(in the rows, 128 means zero)
One turn moves each row of this set onto another row. After a few examples, where does it send each row asked below?
motup: [ 82 152 150 161 116 143 140 153 130 121 116 122  86 136 103 140 187 134
 144 103 100  97 163 107 139 114 113 138 113 147 131 130 191 128 118 109
 132 137 148 164 127 110]
liguv: [100 128 153  93 147 140 111 100 138 114 119 107 170 150 156 143 117 159
 114 140  98 128 163 134 128 129 105 135 171 171 139 150  94 117 125 142
 134 129 125  82 134 143]
Kover: [135 155 138 174 142 135 117 108  95 156 154 169 120 141  97 118 130 124
 101 121  87  86 168 125 142 107 120 161 125 149 127 129 155 118 127 118
 107 189 126 154 114 130]
fador: [117 145 132 171 116 141 115 120 110 136 147 135 115 148 114 154 135 124
 145 145 156 101 165 116  74 128 136 152 141 104  85 121 161 148  96 103
 168 112 136 157 116 118]
gagap: [121 103 118 136 145 129 194 130 115 130 103 124 157 106 126 130 140 166
 146 115 133 124 100 130 118 143 117  99 117 136  97 145  94 114 166 135
 125 159 111 155 158 140]
Bem: [133 124 111 155 100 155 158 126 126 178 126 180 114 147 118 136 118 124
 118 159 100 130 172 136 120 108 147 134 133 135 156 102 148 106 115 138
 120 146 112 169 166 112]
nir: [140 119 107 100 146 168 146 117 139 134 130 122 158 125 123 107 167 132
 140 117 117 132 102 120 100 131 135 129 106 105  73 145  75 129 159 136
 121 135 106 128 129 147]
gid: [127  97 127 128  88 111 135 120 127 104 108 111 114 105 122 113  85 103
 163 144 129 141 141 137 112 164 136 136  87 148 162 166 137 139 118 133
 156 149 111 134 114 210]
Bom: [118 122 154 165 148  91 130 142 105 121 108 139 141  85 140 114 111 173
 164 126 139 140 109 150 140 106 125 115 123 133 121 155 105  95 161 112
 129 155 141 159 150 150]
Far: [114  91 113 139 103 115 145 125 132 100 114 107 113 103  98 127 112 110
 182 147 129 124 141 122 113 172 129 139  97 154 145 165 129 135 119 119
 136 150 115 105 109 217]
Num: [ 93 120 142 106 146 119  97  85 128 127 131 118 151 146 184  99 134 139
 134  93 130 110 151 140 118 137 134 141 170 186 105 147 114 105 126 135
 139 139  82 124 123 160]
sifu: [124 103 111 120 105 129 118 127 131 114 111 102 136 126 107  89 107  90
 153 146 107 121 147 131 144 175 124 142  63 125 159 143 136 117 118 103
 111 138  97 108 117 194]
zikop: [126 152 132 164 154 108 125 113 114 159 126 176 102 125 111 108 143 103
 121 112  72  76 154 107 138 118 118 153 124 134 120 129 159  97 130 123
 123 171 141 161 114 120]
Kisa: [ 86 102 152 115 153 107  88 113 134 132 103 114 163 171 169 131 115 162
 147 142 117 153 165 147 115 142 131 137 159 145 118 125 119 113 133 121
 124 114 113  85 139 134]
bif: [133  94 121 120  98 120 114 121 125 107 107 113 125 117 121 100  74 102
 142 143 108 136 137 138 134 166 125 138  66 139 172 148 144 138 122 115
 132 136  97 135 103 196]
lome: [118  95 114 132 117 130 144 130 131 108 120 100 141 115  89 118 122  96
 158 142 121 106 145 123 135 189 119 144  84 135 145 151 131 125 110 103
 127 148 109  93 116 209]
kole: [ 89 173 133 169  92 160 128 130 115 118 136 116  98 153 105 134 174 156
 148 118 123  87 173 107 132 112 127 146 110 153 113 139 183 134 116 103
 106 143 126 156 131 119]
beko: [139 117 135 136 100 161 152  98 120 130 119 162  86 128 125 140 121 133
 130 176  90  97 167 120  61  99 100 135 138 129 125 130 133 165 134 120
 133 114 127 152 122 101]
digon: [103 130 129 160 126 133  96 149 127 139 139 138 103 145 100 157 147 107
 150 142 134 122 145 124  87 114 135 155 137 111  99 113 164 139 109 117
 175 123 165 156  95 108]
Pofep: [ 86 121 105 105 139 145 105 107 148 122 130 118 155 148 161 144 119 167
 136 118 122 132 141 126 141 124 134 133 179 199 138 134 103  99 115 142
 120 125  88 116 128 158]
Suv: [128 126 124 109  90 163 143 115 132 128 117 156  91 131 117 135 135 115
 128 166  82  88 139 124  74 103 104 143 127 133 123 135 139 149 138 147
 154 130 157 153 104  87]
ruv: [133 128 129 102 138 187  96 152 153 111 142 128 155 122 128 125 145 156
 130 111 123 153 100 129 141 108 150 149  97  99 112 131 106 138 132 105
 127  97 117 138 120 154]
nakiv: [127 148 187 124 125 147 101 151 129  92 126 126 143  91 147 106 127 165
 133 115 122 142 119 151 156  90 125 138 104 118 143 163 117 122 140 103
 142 120 149 147 143 154]
val: [121 126  86 135 106 145 158 134 140 170 111 185 111 141 120 141 120 125
 124 146  94 103 132 119 128 126 147 137 126 133 144 100 160  96 115 147
 135 140 127 179 143  97]
kulev: [ 78  92 164 104 142 123 118 105 128 110 103 111 150 161 183 120 131 176
 131  99 119 119 153 145 121 152 116 129 149 177 117 132 143 136 139 113
 126 117  85 117 134 134]

fador turns into beko
gagap turns into Bom
Now find these:
liguv turns into Pofep
Suv turns into val
Far turns into gid

